Each row of this table is followed by its label. One hidden rule gives the labels. It looks at one to three of the table's principal directions, none of them among the few with the most spread.
(0.28 0.80 0.18 -0.83 -0.07 -0.09 -0.34 0.69 -0.46 -0.95 -0.33 0.64 -0.03 -0.17 -2.15 0.25
 -0.13 0.05 0.86 0.67 0.70 0.12 0.12 0.57 0.89 1.19 -1.10 -0.54 1.80 0.56 -0.96 -0.06) 1
(-0.48 0.13 0.06 0.56 0.19 0.12 -0.82 -0.57 -0.90 0.43 -0.69 -0.18 -1.01 0.26 -0.43 -1.13
 -0.07 0.34 0.71 0.31 -0.48 0.86 -0.85 1.09 0.17 0.40 -0.65 0.52 0.91 0.99 -2.25 -0.86) 1
(1.91 0.10 0.34 -1.12 -0.73 0.73 0.35 1.20 0.51 0.63 -0.37 0.18 0.14 0.53 -0.52 1.98
 -0.32 -1.57 -0.81 0.10 0.44 -1.99 0.72 -0.86 -0.80 -0.57 -0.04 -1.52 0.07 -1.52 2.81 2.16) 2
(0.00 0.92 -0.27 0.78 0.67 -0.22 -0.07 0.45 0.21 -0.17 0.46 -0.63 0.63 0.02 2.56 0.24
 0.26 -0.67 -1.16 0.59 -1.07 -2.11 1.29 -1.43 -0.60 -0.25 0.41 -0.95 -1.51 -1.67 2.21 0.76) 2
(0.55 1.01 0.79 -0.12 0.58 -0.22 -0.23 -0.32 -0.06 0.49 -0.92 -0.60 -0.61 0.43 0.17 0.15
 -0.79 -0.62 -0.66 1.21 -0.79 -1.53 0.53 -0.70 -0.69 0.68 -0.46 -0.69 -0.01 -0.04 0.82 0.31) 1
(-0.95 0.30 -0.64 0.41 0.85 -0.61 -0.38 -0.65 0.26 -0.34 1.08 0.65 0.55 -0.74 0.39 -1.00
 0.35 1.46 0.70 -0.60 0.15 1.33 -0.27 0.41 1.15 0.94 -0.20 1.29 0.57 0.85 -2.23 -2.03) 2
(-0.01 0.35 1.07 -0.88 -0.34 0.81 1.75 -3.13 -0.44 0.71 -2.03 -1.96 -3.57 -0.36 -0.26 -2.73
 -2.05 -0.51 -2.05 1.73 -0.78 0.11 -0.57 -1.22 -0.13 0.66 1.55 -0.70 -1.76 2.03 2.18 0.35) 3
(-1.95 -0.47 -1.20 1.46 1.63 -2.27 -1.99 1.11 0.61 -2.13 3.65 1.90 2.63 -1.74 1.57 -0.21
 2.07 2.55 1.11 -1.62 1.44 1.78 0.72 0.30 2.45 1.96 -0.46 1.33 0.87 -0.12 -2.29 -2.96) 1
(1.32 0.43 0.85 -1.05 -0.31 0.70 0.50 0.36 0.64 0.33 -1.14 -0.26 0.48 1.01 -0.99 1.61
 -0.62 -1.52 0.09 0.59 -0.10 -1.55 0.68 -0.87 -1.01 -0.29 -0.30 -0.65 -0.06 -0.73 1.32 1.67) 1
(-0.95 -0.97 1.43 -0.22 -0.60 0.57 0.86 -2.21 -0.31 -0.48 -1.97 -1.45 -1.45 0.69 -1.29 -1.55
 -0.75 -0.68 0.27 1.03 0.03 1.51 -0.58 -0.20 -0.18 -0.03 1.09 0.56 -1.35 2.22 -0.26 0.40) 2
(-0.13 -0.20 -0.10 -0.04 0.16 -0.38 -0.03 0.24 0.71 -0.83 1.09 0.51 0.57 -0.56 0.39 -0.14
 -0.28 0.52 -0.40 -0.27 0.77 0.33 0.21 -0.63 0.48 0.86 -0.07 0.05 -0.69 -0.40 1.09 -0.56) 2
(-0.02 0.50 0.68 -0.69 0.35 0.17 0.46 -1.17 0.39 -0.11 -0.90 -0.42 -0.30 0.16 -1.01 -0.47
 -0.88 -0.04 0.38 0.65 -0.22 0.29 -0.01 -0.49 0.06 0.93 -0.18 0.45 -0.04 0.98 -0.61 -0.31) 1
(1.17 0.70 -0.11 0.52 0.33 0.13 -0.31 1.42 0.49 0.72 0.26 -0.43 1.11 0.75 2.58 1.95
 0.54 -1.71 -1.27 0.26 -1.03 -3.41 1.69 -1.59 -1.49 -1.16 0.31 -1.52 -1.20 -2.82 3.19 2.09) 1
(-0.94 -1.87 0.25 -1.43 -0.89 0.76 1.95 -1.92 0.93 -0.98 0.20 0.20 0.50 -0.69 -1.64 -0.65
 0.39 0.29 1.05 -1.26 1.51 2.94 -0.38 -0.57 1.45 -0.24 1.77 1.72 -0.70 1.91 -0.97 -0.11) 2
(-0.14 0.15 0.76 0.07 -0.06 0.70 0.85 -1.30 -0.37 0.48 -1.86 -1.91 -1.44 0.63 0.34 -1.05
 -1.28 -0.73 -0.64 1.15 -1.61 -0.45 -0.32 -0.74 -1.36 -0.33 0.32 -0.28 -1.79 0.11 1.00 0.78) 3
(0.09 -0.20 -0.72 -0.07 0.27 -0.08 -0.84 -0.82 0.44 0.51 1.28 1.05 -0.69 -0.90 0.19 -0.92
 0.86 0.68 -0.09 -0.98 1.37 1.03 -0.13 0.26 2.02 1.07 0.94 0.31 1.13 1.10 -0.76 -1.04) 1
(-0.69 -0.84 -0.14 0.06 -0.35 0.25 0.72 -0.69 -0.08 -0.26 0.10 -0.44 -0.27 -0.37 0.32 -0.74
 0.22 0.20 -0.12 -0.39 -0.02 0.96 -0.28 -0.19 0.23 -0.50 0.93 0.38 -0.97 0.35 0.15 0.05) 3
(-1.10 -0.22 0.43 -0.51 0.01 -0.90 -0.02 0.54 -0.63 -1.88 -0.95 -0.17 0.08 -0.28 -3.69 -0.34
 -0.80 1.74 2.09 0.46 0.31 2.46 -1.16 1.85 0.32 1.27 -1.69 0.75 1.24 1.52 -3.08 -1.39) 2
(-0.19 0.86 0.45 -0.17 0.90 -0.88 -0.82 -1.24 -0.44 0.52 0.18 0.96 -0.83 -0.53 -0.64 -0.94
 -0.06 0.81 0.12 0.47 0.55 0.53 -0.17 0.52 1.33 1.74 -0.61 0.67 2.28 2.19 -2.34 -1.95) 1
(-0.17 -0.28 -0.66 0.80 0.20 -0.42 -0.38 1.49 0.38 -0.67 1.18 -0.11 1.21 -0.22 1.73 0.82
 0.71 0.02 -0.46 -0.50 -0.21 -0.89 0.76 -0.59 -0.36 -0.45 0.21 -0.66 -1.24 -2.00 1.75 0.57) 2
(1.28 0.79 0.31 -0.83 0.06 0.85 -1.30 -0.06 -0.45 1.30 -0.72 1.32 -0.27 0.76 -1.81 0.75
 0.54 -0.96 1.52 0.04 0.60 -0.33 -0.07 0.83 0.89 0.79 -1.28 0.23 3.50 0.84 -2.93 0.09) 1
(-0.68 -1.22 0.22 0.84 -0.14 0.69 0.90 -0.37 0.90 -0.38 -0.45 -2.11 1.05 0.87 2.52 0.52
 0.72 -1.57 -0.43 -0.18 -1.20 -0.92 1.16 -2.00 -1.47 -1.97 2.20 -0.23 -3.93 -1.72 2.77 2.34) 1
(-0.06 -0.90 -0.03 -0.46 -0.91 0.37 0.82 0.69 -0.03 -0.70 -0.10 0.00 0.61 0.08 -0.90 0.74
 0.26 -0.28 0.46 -0.41 0.45 0.56 -0.11 0.19 -0.21 -1.00 0.25 -0.04 -0.36 -0.34 0.39 0.92) 2
(0.23 0.92 0.33 -0.25 -0.01 -0.62 -1.23 0.23 -1.02 0.12 -0.95 0.94 -1.37 0.21 -3.23 -0.62
 -0.93 1.15 1.10 0.82 0.75 1.24 -1.44 2.61 0.61 1.49 -1.97 0.20 3.10 2.14 -3.14 -1.77) 1
(-0.18 0.95 0.13 0.11 0.77 -0.16 0.20 -1.05 0.31 0.55 0.26 0.47 0.52 0.01 0.90 -0.49
 -0.47 0.29 -0.08 0.20 -0.54 -0.23 0.07 -0.46 -0.03 0.40 -0.52 1.10 0.27 0.49 -1.15 -1.30) 3
(-0.11 -0.05 0.67 -0.06 0.12 0.27 0.58 -0.93 -0.21 0.64 -1.30 -1.15 -0.70 0.46 -0.09 -0.36
 -0.85 -0.24 -0.03 0.53 -1.19 -0.08 -0.37 -0.31 -1.11 -0.28 -0.13 0.31 -0.73 0.27 -0.26 0.19) 3
(-1.31 -0.55 0.43 1.20 0.34 0.19 0.18 -1.04 -0.59 -0.01 -1.47 -2.28 -0.81 0.61 1.14 -1.36
 -0.45 -0.06 0.14 0.68 -2.05 0.44 -0.50 -0.23 -1.42 -0.62 0.35 0.40 -2.29 -0.04 -0.35 0.21) 3
(-0.60 -1.40 0.95 -0.17 -0.46 0.79 1.12 -1.37 -0.10 0.14 -1.84 -2.10 -1.08 0.56 -0.46 -0.74
 -0.86 -0.48 0.17 0.24 -1.12 0.95 -0.69 -0.58 -1.29 -0.70 0.76 0.40 -2.17 0.38 0.40 0.99) 2
(-0.33 0.60 0.02 0.62 -0.13 1.09 0.10 -0.19 -0.84 0.39 -2.10 -1.53 -0.56 1.33 -0.33 -0.66
 -0.67 -0.58 1.11 0.89 -2.12 -0.05 -0.81 0.76 -1.53 -0.99 -0.80 0.25 -0.62 -0.35 -1.61 0.62) 2
(0.20 0.86 -0.46 0.25 0.62 0.71 -0.47 -2.00 0.68 1.73 -0.07 0.43 -0.46 0.46 0.78 -1.11
 0.30 -0.08 0.41 -0.40 -0.13 0.30 -0.26 0.22 0.75 0.11 0.79 1.27 0.74 1.37 -2.08 -1.02) 3
(-1.54 -0.73 1.04 -0.13 0.26 -0.90 0.38 -1.32 -0.06 -1.43 -0.40 -0.31 -0.12 -0.36 -1.48 -1.19
 -0.56 1.05 0.72 0.52 0.56 2.16 -0.47 0.21 0.58 1.16 -0.03 1.18 -0.29 2.21 -1.55 -1.45) 1
(-1.13 -1.44 -0.72 1.15 -0.58 0.81 0.02 -0.14 -0.01 -0.18 -0.03 -0.77 0.92 0.75 1.15 0.03
 2.05 -0.73 1.21 -1.10 -0.28 0.96 0.09 0.41 -0.05 -2.32 1.91 0.74 -1.35 -0.25 -0.97 1.19) 2
(-2.08 -0.49 0.20 1.23 1.29 -1.06 -0.06 -1.72 0.37 -0.75 0.78 -0.65 0.54 -0.60 1.98 -1.70
 0.17 1.23 0.04 -0.13 -0.65 1.35 0.12 -0.82 0.37 0.79 0.64 1.63 -1.67 0.95 -1.16 -1.92) 3
(1.10 0.14 0.89 -1.53 -0.85 1.05 0.05 -0.79 -0.32 0.91 -2.08 0.37 -1.59 0.88 -3.96 -0.11
 -1.21 -0.37 1.32 0.48 0.78 1.17 -1.40 1.52 0.14 0.59 -1.04 0.39 2.30 2.05 -2.26 0.01) 2
(-1.96 -1.42 -0.88 1.34 0.18 -1.12 -0.03 -0.34 -0.05 -0.88 1.27 -0.39 0.04 -1.04 1.05 -1.40
 0.85 1.97 0.00 -1.12 0.22 2.31 -0.73 0.93 0.63 -0.39 1.27 0.99 -1.33 0.75 -0.78 -1.54) 3
(0.00 0.53 -0.34 -0.02 0.50 -0.90 -0.24 1.51 0.71 -1.53 1.70 0.94 2.21 -0.55 0.92 1.52
 1.11 -0.16 -0.19 -0.13 0.83 -1.29 1.75 -1.10 0.75 0.42 0.08 -0.71 0.01 -1.30 1.51 0.38) 3
(-0.19 1.53 -0.15 1.78 1.80 -1.46 -2.16 0.25 0.01 0.58 0.62 -0.10 0.18 0.25 2.51 -0.04
 0.72 0.15 -0.67 0.74 -0.85 -1.94 1.12 -0.13 -0.05 0.93 -0.13 -0.54 0.31 -0.36 -0.11 -0.89) 2
(-1.86 -1.63 0.50 1.75 0.12 0.09 -0.24 -0.34 -0.46 -0.89 -0.82 -2.08 0.30 0.79 1.60 -0.81
 0.49 -0.35 0.66 0.12 -1.47 0.86 -0.14 -0.43 -1.28 -1.00 0.58 0.58 -2.88 -0.67 -0.18 0.64) 2
(-0.47 0.37 -0.42 1.47 0.44 -0.64 -0.61 0.95 -0.30 -0.19 0.43 -0.58 0.34 0.18 2.04 -0.08
 0.05 0.25 -0.75 0.32 -1.07 -0.99 0.22 0.03 -1.04 -0.53 -0.25 -0.47 -1.26 -1.38 1.03 -0.12) 3
(-1.94 -1.66 -0.59 1.25 0.00 -0.96 0.33 -0.14 0.92 -1.62 1.91 0.12 1.76 -0.61 1.75 -0.44
 1.28 1.07 0.02 -1.30 0.94 1.78 0.26 -0.20 0.59 -0.88 1.85 1.20 -2.29 0.14 0.44 -0.83) 3
(0.60 0.55 0.61 -1.06 -0.11 0.15 0.82 -0.18 0.45 -0.28 -0.83 -0.31 -0.21 0.11 -1.36 0.32
 -1.19 -0.25 -0.16 0.72 0.03 -0.41 0.12 -0.51 -0.37 0.57 -0.33 -0.40 -0.15 0.19 0.94 0.40) 3
(-1.01 0.04 0.07 1.13 0.39 -0.88 -0.33 0.89 -0.30 -1.37 0.61 -0.30 1.25 0.03 1.59 0.33
 0.80 -0.18 -0.22 0.50 -0.37 -0.79 1.01 -0.54 -0.30 -0.35 0.13 -0.40 -1.11 -0.88 0.88 0.26) 2
(-0.09 -0.62 0.12 0.27 -0.33 0.52 0.13 -0.42 -0.25 0.46 -0.68 -0.85 -0.78 0.34 0.29 -0.46
 -0.11 -0.38 -0.14 0.00 -0.52 0.20 -0.39 0.00 -0.55 -0.61 0.49 -0.07 -0.89 -0.08 0.35 0.59) 2
(-1.93 -0.76 1.18 0.86 0.69 -0.75 0.30 -1.25 0.41 -1.61 -0.24 -0.97 1.14 0.35 0.76 -0.85
 -0.28 0.20 0.53 0.62 -0.42 1.09 0.34 -1.05 -0.45 0.45 0.21 1.37 -2.19 0.79 -0.51 -0.80) 1
(-0.11 -0.17 -0.60 0.41 0.34 0.33 -0.43 0.33 -0.18 0.60 0.38 0.14 0.55 -0.02 0.83 0.12
 0.46 0.27 0.75 -0.81 -0.81 0.16 -0.28 0.13 -0.17 -0.25 -0.72 0.65 0.36 -0.94 -1.51 -0.33) 3
(-0.19 -0.47 -0.20 0.53 -0.17 0.68 0.04 -0.16 0.64 -0.09 0.03 -0.47 0.86 0.70 1.20 0.31
 0.91 -1.01 0.28 -0.40 -0.10 -0.29 0.62 -0.66 -0.18 -1.09 1.25 0.14 -1.39 -0.69 0.65 1.13) 3
(-0.97 -1.38 -0.53 0.80 -0.41 -0.34 0.13 0.88 -0.04 -0.75 0.67 -0.23 1.01 -0.12 0.51 0.39
 0.96 0.57 0.49 -1.02 0.07 1.02 -0.23 0.60 -0.31 -1.32 0.57 0.45 -1.04 -0.62 -0.17 0.13) 3
(0.81 0.73 -0.89 0.86 0.43 0.04 -1.60 0.98 0.01 1.02 1.44 1.29 0.56 0.08 2.09 0.68
 1.35 -0.59 -0.43 -0.58 0.30 -1.59 0.78 -0.07 0.58 -0.08 -0.10 -0.54 1.17 -1.25 0.22 0.11) 2
(0.72 -0.05 0.22 -0.09 -0.38 0.65 1.07 -0.18 1.14 0.29 0.05 -0.65 0.56 0.57 1.88 0.81
 -0.21 -1.56 -1.56 0.16 -0.21 -1.85 1.11 -1.89 -1.10 -1.30 1.53 -0.76 -2.49 -1.40 3.80 1.82) 3
(-0.56 -0.07 -0.17 0.36 0.39 -0.51 -0.37 0.65 -0.05 -0.91 0.66 0.13 0.83 -0.31 0.35 0.11
 0.33 0.47 0.39 -0.11 -0.05 0.19 0.28 -0.13 0.21 0.48 -0.50 0.09 -0.12 -0.56 -0.29 -0.40) 1
(-0.20 0.83 -0.82 0.22 0.84 -1.18 -0.89 0.80 0.28 -0.58 1.88 1.55 1.06 -1.03 0.29 0.16
 0.69 1.33 0.19 -0.52 0.87 0.14 0.41 0.46 1.39 1.21 -0.65 0.24 1.57 0.07 -1.07 -1.69) 2
(-1.39 -0.73 0.15 0.66 0.53 0.47 0.67 -1.10 0.64 -1.03 0.06 -1.34 0.62 -0.09 1.73 -1.45
 -0.81 0.30 0.17 -0.06 -1.23 0.97 -0.11 -1.69 -0.62 0.38 0.07 1.08 -3.15 -0.92 0.49 -0.40) 1
(0.88 1.31 -0.17 0.22 -0.30 0.03 -0.80 0.46 -1.26 1.36 -0.92 0.43 -1.29 0.67 -0.69 0.22
 0.29 -0.56 -0.24 0.82 -0.16 -1.20 -0.30 1.73 -0.14 -0.68 -0.38 -0.92 2.29 0.77 -0.96 0.27) 3
(-0.32 0.74 0.42 -0.76 0.30 0.50 -0.45 -2.93 -0.91 1.24 -1.41 0.66 -2.52 -0.10 -2.84 -2.68
 -0.80 1.05 1.49 0.46 0.41 2.66 -1.88 1.88 1.82 1.88 -0.76 1.79 3.19 4.13 -5.23 -2.54) 3
(0.50 0.12 -0.94 0.37 0.07 -0.45 -0.51 1.61 0.33 -0.03 1.65 0.93 1.02 -0.49 1.27 1.03
 0.71 0.28 -0.64 -0.80 0.44 -0.93 0.54 -0.08 0.16 -0.29 -0.11 -0.63 0.18 -1.63 1.27 0.08) 1
(0.44 -0.31 0.19 0.44 -0.26 1.05 0.39 0.45 0.43 0.42 -1.20 -1.79 0.27 1.24 1.24 0.79
 -0.39 -1.46 -0.23 0.23 -1.63 -1.45 0.37 -1.09 -2.09 -1.47 0.38 -0.66 -2.53 -2.16 2.12 2.15) 2
(-0.26 -0.21 -0.54 0.76 0.06 -0.46 -0.39 1.11 0.46 -0.74 1.54 0.68 1.76 -0.07 1.75 1.01
 1.48 -0.37 -0.25 -0.58 0.61 -0.82 1.18 -0.51 0.32 -0.78 0.78 -0.26 -0.57 -1.14 1.17 0.49) 1
(1.83 1.05 -0.41 -1.04 -0.84 0.14 0.83 1.98 0.29 0.24 0.27 0.77 0.92 0.25 -0.32 2.61
 0.44 -1.33 -1.05 0.17 0.58 -2.71 1.26 -0.21 -0.52 -1.51 0.43 -1.86 0.73 -1.50 2.90 2.15) 2
Here are more rows. What is the label of each one?
(-0.03 -0.58 0.07 -0.32 -0.09 -0.50 0.01 1.53 0.04 -0.91 -0.12 -0.33 0.99 -0.03 -1.18 1.50
 0.33 0.21 0.84 -0.29 -0.02 0.04 0.28 0.24 -0.46 -0.18 -0.52 -0.39 0.10 -0.90 0.01 0.71) -> 1
(-0.71 -2.23 0.13 -0.81 -0.97 0.25 0.64 0.01 0.45 -1.28 0.18 0.23 0.70 -0.31 -2.26 0.35
 0.68 0.48 1.58 -1.32 1.58 2.73 -0.62 0.60 0.88 -0.28 0.68 0.99 -0.08 0.90 -1.14 0.20) -> 2
(1.02 0.80 -0.27 0.85 0.09 -0.25 -1.20 2.65 -0.24 -0.36 1.21 0.59 1.50 0.41 2.61 2.17
 1.35 -1.85 -1.27 0.47 -0.04 -3.61 2.12 -1.27 -0.56 -0.68 -0.24 -2.26 -0.19 -3.10 3.39 2.09) -> 1
(0.79 2.31 -1.42 -0.32 1.22 -1.68 -1.20 2.04 0.13 -0.36 2.26 2.23 1.11 -1.52 -0.13 1.11
 0.62 1.66 -0.19 -0.23 0.81 -1.30 0.91 0.76 1.67 1.78 -1.48 -0.82 3.20 -0.59 -0.76 -1.73) -> 2
(0.77 1.07 0.11 -0.07 0.70 -0.42 -0.60 0.14 0.06 0.53 0.45 0.40 -0.35 -0.34 0.91 0.14
 -0.37 -0.14 -1.08 0.54 -0.10 -1.54 0.63 -0.78 0.14 1.10 -0.55 -0.81 0.56 -0.49 1.14 -0.24) -> 2
(-0.19 -2.10 2.22 -1.42 -1.55 1.96 2.00 -2.28 0.64 -0.54 -3.14 -2.06 -0.73 1.68 -2.62 -0.17
 -1.09 -2.20 1.04 0.70 0.25 1.52 -0.41 -1.17 -1.11 -1.00 1.53 0.65 -2.48 1.53 0.81 2.50) -> 2
(1.61 1.77 -0.45 -1.07 0.07 -0.59 -0.06 1.47 -0.53 0.64 0.59 1.33 -0.38 -0.81 -0.75 1.18
 -0.39 0.27 -1.11 0.44 0.31 -1.94 0.41 0.38 0.34 0.66 -1.25 -1.52 2.52 -0.58 0.92 -0.10) -> 2
(1.06 0.49 -0.29 -0.84 -0.38 -0.06 -0.29 0.69 -0.06 0.40 0.20 1.06 -0.61 -0.31 -1.64 0.46
 -0.26 0.35 -0.10 -0.13 1.05 -0.03 -0.38 0.97 0.65 0.53 -0.55 -0.59 1.87 0.41 -0.11 -0.22) -> 1
(-0.41 -1.90 0.79 0.26 -1.25 1.38 1.82 0.12 0.11 -0.33 -2.18 -3.01 0.27 1.51 0.66 0.86
 -0.34 -1.93 -0.06 0.23 -1.83 -0.53 0.10 -1.24 -2.96 -2.97 1.43 -0.48 -4.21 -1.88 2.83 3.35) -> 1
(0.77 1.99 -0.50 0.09 1.29 -1.58 -1.04 0.57 0.15 0.31 2.03 1.55 0.10 -1.27 1.74 0.34
 0.47 0.52 -1.88 0.44 0.69 -2.28 1.49 -0.74 1.38 1.70 -0.17 -1.24 1.68 -0.21 1.49 -1.11) -> 3
(-1.00 1.21 -0.85 1.07 2.19 -0.44 -1.74 -1.92 0.13 0.70 1.57 0.82 -0.60 -1.23 2.12 -2.92
 -0.20 1.97 0.30 -0.40 -0.64 1.21 -0.52 -0.32 1.90 3.02 -1.10 1.70 0.99 0.86 -3.25 -3.63) -> 1
(0.45 0.84 -0.76 -0.35 0.16 -0.96 -0.11 0.98 -0.01 -0.22 1.68 1.76 0.03 -1.29 -0.33 -0.15
 -0.75 1.68 -0.87 -0.28 0.96 0.17 -0.47 0.72 0.80 1.17 -1.28 -0.15 1.42 -0.07 0.23 -1.86) -> 3
(0.77 0.57 0.05 0.26 -0.13 0.15 -0.42 0.03 -0.60 1.28 -0.57 -0.19 -1.33 0.34 0.51 -0.09
 -0.27 -0.54 -1.02 0.54 -0.48 -1.21 -0.17 0.34 -0.56 -0.36 0.00 -0.91 0.43 -0.10 0.79 0.45) -> 1
(-0.31 -0.02 -0.54 0.11 0.43 -1.08 -0.80 1.16 0.01 -0.76 1.34 1.24 1.05 -0.76 -0.61 0.56
 0.61 1.34 0.75 -0.71 0.82 0.75 -0.05 0.89 0.91 0.84 -0.96 0.37 1.52 0.01 -1.47 -1.32) -> 1
(-0.26 -0.32 0.70 0.02 -0.03 0.76 0.21 -1.42 -0.27 0.36 -1.49 -1.47 -1.50 0.45 -0.11 -1.27
 -0.80 -0.56 -0.06 0.71 -0.85 0.38 -0.45 -0.52 -0.47 0.30 0.36 0.00 -1.15 0.56 0.14 0.47) -> 1
(1.33 0.20 0.19 -1.89 -0.41 0.63 -0.69 0.01 -0.05 0.14 1.00 2.94 0.01 -0.69 -2.55 0.38
 0.25 -0.11 0.97 -0.60 2.59 0.91 -0.18 0.31 2.53 2.06 -1.47 0.35 3.97 1.25 -1.97 -0.86) -> 1
(-0.68 -1.61 0.43 -0.19 -0.71 -0.59 0.11 0.65 0.33 -1.85 0.92 0.67 0.77 -0.46 -1.16 0.22
 0.15 0.53 0.26 -0.49 1.89 1.65 -0.15 0.13 0.66 0.40 0.15 0.20 -0.53 0.40 0.74 -0.22) -> 2
(0.08 0.18 0.17 -0.75 -0.82 0.68 0.90 -0.36 -1.17 0.38 -1.88 -0.67 -1.69 0.23 -2.58 -0.88
 -1.40 0.48 0.68 0.64 -0.77 1.18 -1.69 1.60 -0.66 -0.31 -1.06 0.18 0.87 1.12 -1.74 -0.20) -> 2
(0.82 0.11 -0.41 -1.49 -0.51 0.74 0.88 -0.14 0.30 0.36 -0.30 0.37 -0.72 -0.53 -2.12 -0.17
 -1.06 0.69 0.42 -0.51 0.36 1.02 -1.00 0.52 0.39 0.50 -0.60 0.21 0.91 0.31 -0.57 -0.31) -> 3
(0.49 1.42 -0.39 -0.35 0.81 -0.82 -0.58 0.28 0.07 0.18 0.75 0.97 -0.06 -0.74 -0.27 0.10
 -0.05 0.79 -0.28 0.21 0.35 -0.65 0.35 0.25 0.97 1.35 -0.68 -0.33 1.78 0.36 -0.56 -1.11) -> 2
(-0.41 -2.23 1.26 -1.11 -1.10 2.20 2.43 -4.05 0.75 1.20 -2.17 -2.11 -2.01 0.60 -0.48 -1.91
 -1.05 -1.24 -0.16 -0.36 -0.35 2.11 -1.05 -1.54 -0.49 -1.09 2.67 1.48 -2.89 2.00 0.57 1.22) -> 2
(0.65 0.39 -1.06 0.26 -0.20 -0.34 -1.24 2.53 0.33 -0.73 1.90 2.14 2.02 -0.05 -0.03 1.70
 1.26 0.14 0.66 -0.91 1.49 -0.53 0.57 0.87 0.82 -0.08 -0.92 -0.39 1.65 -1.42 -0.20 -0.07) -> 1
(-0.10 -0.10 -0.33 -0.18 0.05 0.06 -0.51 -0.54 -0.25 0.52 0.02 0.68 -0.75 -0.31 -1.30 -0.90
 -0.18 1.11 0.89 -0.57 0.44 1.67 -1.20 1.35 0.86 0.75 -0.65 0.97 1.59 1.28 -2.58 -1.49) -> 1
(-0.28 -0.57 0.05 -0.21 -0.59 -0.41 0.12 1.24 -0.37 -1.06 0.15 0.54 0.74 -0.07 -1.50 0.74
 0.09 0.49 0.75 -0.20 0.68 0.85 -0.37 1.00 -0.06 -0.27 -0.80 0.09 0.63 -0.01 -0.64 -0.12) -> 3
(0.41 -1.27 0.19 -0.55 -1.27 0.39 0.11 1.99 -0.03 -1.06 -0.53 -0.08 1.10 0.74 -1.94 2.14
 0.90 -1.03 1.15 -0.43 0.92 0.06 0.29 0.61 -0.45 -1.33 0.15 -0.84 0.09 -0.95 0.70 2.20) -> 2
(0.38 -0.91 -0.08 -0.33 -1.50 0.63 1.62 0.79 -0.13 0.34 -0.90 -0.59 0.19 0.74 -0.80 1.11
 -0.37 -0.47 -0.15 -0.38 -0.36 0.04 -0.74 0.81 -1.79 -2.70 0.52 -0.10 -1.08 -0.63 1.08 1.41) -> 3
(0.97 0.50 -0.40 -0.81 -0.42 -0.02 -0.60 0.66 -0.63 0.67 0.72 2.15 -0.48 -0.58 -1.74 0.17
 -0.12 0.75 0.31 -0.46 1.33 0.59 -0.89 1.49 1.14 0.82 -1.54 0.13 3.23 0.76 -1.80 -1.24) -> 1
(-0.97 -0.73 0.93 -0.19 -0.39 0.88 1.71 -1.62 0.29 -0.80 -1.62 -1.99 -0.32 0.59 -0.12 -1.10
 -1.17 -0.62 0.10 0.76 -1.09 0.82 -0.25 -1.22 -1.11 -0.57 0.82 0.57 -2.95 0.32 0.90 0.83) -> 2
(0.39 0.26 -0.65 0.42 -0.03 -0.32 -0.93 1.18 -0.40 0.38 0.65 0.77 0.07 -0.08 0.15 0.55
 0.64 0.26 0.01 -0.37 0.30 -0.41 -0.10 0.99 0.18 -0.21 -0.47 -0.46 1.21 -0.49 -0.37 -0.15) -> 1
